Rotation paths and how fast each direction turns (deg/step):
Each turn is a multiple of 5 degrees from 10 to 175, or 0.
Each row of a path follows its step; steps can be skipped.
path 1
step 0: [ 12.2  -1.3   2.4   4.7  -3.5  -3.6 -11.6  23.7  -1.2  -1.7   3.8  -2.9
 -18.1  -2.4  -9.1 -17.6   1.9 -18.1  12.5 -14.7  -2.3   8.0 -17.9   3.7
   2.6  -1.9  15.9 -13.1  -1.3  -9.5 -14.3 -14.7   2.4]
step 1: [  1.4 -14.5   2.0   4.3  10.0  -6.8  -6.3  12.8  10.1   4.5 -16.6  -6.7
  -1.3  11.4  -2.4  13.3  -3.4  -0.1   3.2 -16.0  -2.3  -0.7  -3.1   5.6
 -20.8   8.6  12.7 -30.5   3.9  -4.6   2.7  18.3  -6.8]
step 2: [ -1.2 -16.1  -3.3  -1.9  -2.1   9.2   7.6   4.0   1.4  -2.9  14.1  -6.3
 -22.3  13.0  14.8  -3.3  14.8   5.9   5.1 -25.4  -9.1  15.1  10.2 -12.9
   3.6   1.7  19.0  -5.9   9.2  -6.8  -2.7  -1.9  -7.6]
step 3: [ 14.3 -18.7  -6.4   6.0  -1.6   5.3   2.2   2.0   7.9   3.4  -6.5   9.3
  -6.7  -2.2  16.1   1.8   1.0  11.5 -20.5  -7.4 -17.5   8.3   1.6  19.0
  -8.5  17.7   6.7 -14.4  -9.7   6.9  -5.5  -6.8  17.5]
step 4: [ -5.2  -2.5  11.0   4.4   2.1  -1.6 -16.4  -7.8  10.8 -16.6  -6.1 -11.5
 -11.3  18.5  10.2 -13.2  -2.0  -2.1  -5.0 -14.2 -16.7   2.1  -1.8  12.0
  16.3   0.8  20.2   8.9  -5.0  -5.5  14.2   1.3  14.1]
step 6: [-11.8  -7.2   2.9  -4.3   3.7 -11.2  -5.2   3.0 -10.6  -5.4  -1.0   0.7
  -4.3   5.1 -16.0   8.2   7.5 -12.2   8.6 -12.8 -10.8  -1.9  -7.3   9.1
  -2.1  26.5  25.1   3.0  -9.9 -17.3   2.0 -18.4  -3.5]
step 7: [ -2.6  -9.3  -4.3  15.0  17.9  -2.4  -4.3   6.0  -1.2  22.2  -6.6   0.2
 -16.1   0.4  -1.6  12.5  -4.9   2.0  12.4 -22.3   8.3   6.5 -11.0  10.6
  11.8   4.2  16.3  -9.1   6.6  20.9  -1.0  -4.8  -2.2]
step 8: [ -1.2  -3.8 -15.7 -14.4 -19.8  -4.4  -5.5  16.5  -2.3  -3.3  -1.3 -10.9
 -14.4  -7.4  10.3  17.2  16.7  -8.6  -2.9 -23.9  -5.9  -0.1  -7.3   8.2
  -6.8   3.9  17.3   1.2   7.9   0.7   2.7  10.5   8.7]
step 9: [ 14.6 -11.8  -0.4   8.5   7.1  -9.9  -5.3  13.2   8.8   7.3   2.2 -13.0
 -11.5  -0.6  10.7   1.4   8.2   5.1  -6.3  -2.6 -17.5  -4.4   0.5  13.9
  22.5  -0.2  11.8 -14.2  -7.4  -6.2 -25.4   7.8  -8.0]
step 10: [ -4.0 -21.2 -10.6   7.9   5.6  -4.1 -16.4  -4.7  -5.3   2.6  -5.3 -16.8
  -0.5  -0.9  20.0 -13.7  11.0  -3.8  -9.4 -19.0 -13.5 -10.3   1.3  -1.8
 -10.4   4.6   4.4 -10.9 -12.1  -5.3  22.0   3.8  -3.6]
step 11: [ 18.3 -11.4   6.1  -7.6   1.7   8.7  -8.9   7.8 -11.1  -4.9 -11.8  -4.5
 -24.5   7.5  15.6 -10.6  -3.3  -3.9  16.4  -5.4 -13.1  12.9   0.9  11.3
   7.2   2.9  -2.6  -7.1  -6.2  -5.5  -0.3 -24.5  -6.3]
Directions:
[-1.6  2.7  2.5 -2.0 -4.2 -0.1  4.2 -3.2 -4.0 -0.9  0.6  1.7 -4.8  0.1
 -1.0 -8.5  2.1 -9.9 -5.2 -1.7 -3.9  1.0 -5.8 -8.5  6.9  2.3  5.4  3.0
  5.9 -4.0  1.9  1.8 -2.5]
170
[-1.3 -0.9  5.3 -6.8 -2.6 -2.3  3.2 -2.4 -2.2 -1.0 -1.9  0.4 -5.9  5.0
 11.1  4.9  2.3 -3.8  8.8  1.9  2.9 -1.4  3.4  3.5 -1.3 -1.7 -5.4  0.5
  8.7 -0.8  1.3  4.7  0.7]
115
[ 3.1  0.1 -3.3 -2.6  4.5 -3.7 -2.7 -3.6  6.4  1.8  0.9 -4.5 -1.0 -0.5
  5.9 -0.7 -2.4  1.4 -2.9  3.9 -0.9  0.3 -5.3  2.7 -8.3 -1.2  8.4  4.4
  8.6 -1.3 -1.4 -8.0 -6.2]
0
[ 2.0  4.5  0.5 -1.8  4.7  3.0  2.0 -1.3 -8.3  0.5 -6.6 -3.5  1.9  2.6
 -2.1 -7.0 -4.1 -2.8 11.7  1.4  4.1 -4.1 -2.0 -2.0 -6.1  1.4  5.0 -4.4
 -5.3 -3.8 -0.5 -2.9 -0.2]
65
[-1.6 -4.0  5.4  0.9 -2.8  6.8  0.5  1.7  3.4 -3.5  4.9 -8.6  8.8  2.5
  3.1  2.9  6.4 -8.7 -0.6  1.0  3.6 -1.7 -3.9 -1.6 -3.9  5.5  1.8  2.4
 -3.3  6.4  2.0 -0.7  0.4]
170
[-0.7 -4.6 -3.3  4.7  5.6  0.2  4.5 -0.4  2.5  9.1 -0.3  7.0  0.2 -1.0
  5.3 -3.8  0.2 -5.4 -3.2  0.5  4.3 -5.5 -6.5 -2.1 -1.2 -1.5 -5.1 -6.0
  2.2  3.7 -5.6 -1.3  7.1]
160
[-1.3 -0.4 -7.8 -2.8 -2.5  4.9 -7.9 -0.2 -4.5  4.2 -6.9 -5.0  0.6 -1.4
  2.8  6.6  0.3 -2.5 -0.9  4.0 -2.9 -7.6 -1.1 -3.8  8.6 -0.8 -5.1  0.2
 -0.4  0.2 -0.9 -5.0 -5.6]
20
[ 5.1  6.7 -5.4  2.9 -4.1  0.7  8.0 -5.0 -1.7  2.5 -1.4 -5.2  1.9  2.4
  9.5 -0.5  3.2  3.5 -5.7  0.0 -1.2 -2.3  6.5  1.5  2.1 -2.4  7.2  0.4
 -5.1  1.2 -3.1  4.7  3.6]
60
